In the data rows, 128 means zero.
Some points, each followed by its number:
[139, 133, 110, 123, 166, 105, 103, 64] 0
[127, 120, 193, 35, 91, 134, 144, 140] 1
[139, 133, 106, 143, 179, 102, 128, 128] 2
[139, 132, 114, 156, 181, 79, 106, 12] 3
[154, 140, 107, 156, 91, 134, 215, 128] 4
[172, 149, 88, 138, 113, 133, 143, 142] 5
[81, 102, 171, 123, 141, 115, 123, 106] 6
[120, 122, 135, 117, 117, 145, 129, 196] 7
[88, 122, 126, 115, 109, 158, 133, 244] 8
[37, 111, 136, 120, 141, 118, 119, 120] 9
[139, 132, 123, 126, 110, 145, 135, 163] 10
[139, 132, 119, 109, 111, 140, 135, 139] 11
[197, 144, 110, 135, 110, 134, 142, 139] 12
[86, 127, 116, 140, 130, 128, 128, 128] 13
[138, 131, 130, 80, 76, 149, 164, 183] 14
[114, 119, 144, 124, 90, 134, 211, 124] 15
[172, 149, 89, 128, 115, 130, 165, 141] 16
[139, 133, 104, 149, 173, 107, 128, 128] 17
[172, 149, 90, 144, 113, 133, 143, 127] 18
[65, 117, 136, 118, 110, 144, 137, 161] 19
[139, 132, 116, 135, 151, 96, 153, 79] 20
[139, 132, 115, 137, 107, 128, 128, 128] 21
[121, 123, 127, 168, 177, 122, 16, 116] 22
[145, 139, 78, 143, 177, 116, 90, 120] 23
[117, 120, 141, 136, 94, 156, 139, 168] 24
Which two points above are nearest to each new point, looking only along the 2 directions in which the numbered points spread most? Their numbers follow each, smallest number first.
[192, 143, 111, 118, 84, 135, 226, 129] : 4 16
[188, 142, 106, 142, 129, 128, 127, 129] : 5 18
[139, 133, 110, 146, 144, 137, 128, 128] : 17 21
[122, 117, 191, 93, 140, 126, 75, 126] : 6 9
[193, 143, 109, 126, 129, 128, 125, 126] : 5 18
[117, 121, 136, 117, 114, 148, 133, 217] : 1 7
[139, 132, 117, 130, 153, 135, 59, 176] : 6 13
[27, 109, 147, 142, 109, 131, 169, 127] : 9 19
[90, 103, 195, 102, 119, 129, 128, 124] : 9 19
[144, 138, 78, 177, 199, 110, 71, 130] : 0 23
[173, 150, 84, 135, 151, 126, 83, 131] : 17 20
[150, 133, 148, 114, 120, 129, 128, 128] : 11 21
[103, 106, 218, 70, 112, 130, 128, 128] : 1 19
[128, 122, 168, 107, 127, 119, 127, 92] : 13 21
[32, 104, 181, 120, 121, 128, 128, 128] : 9 19
[133, 126, 149, 104, 142, 102, 125, 13] : 0 23
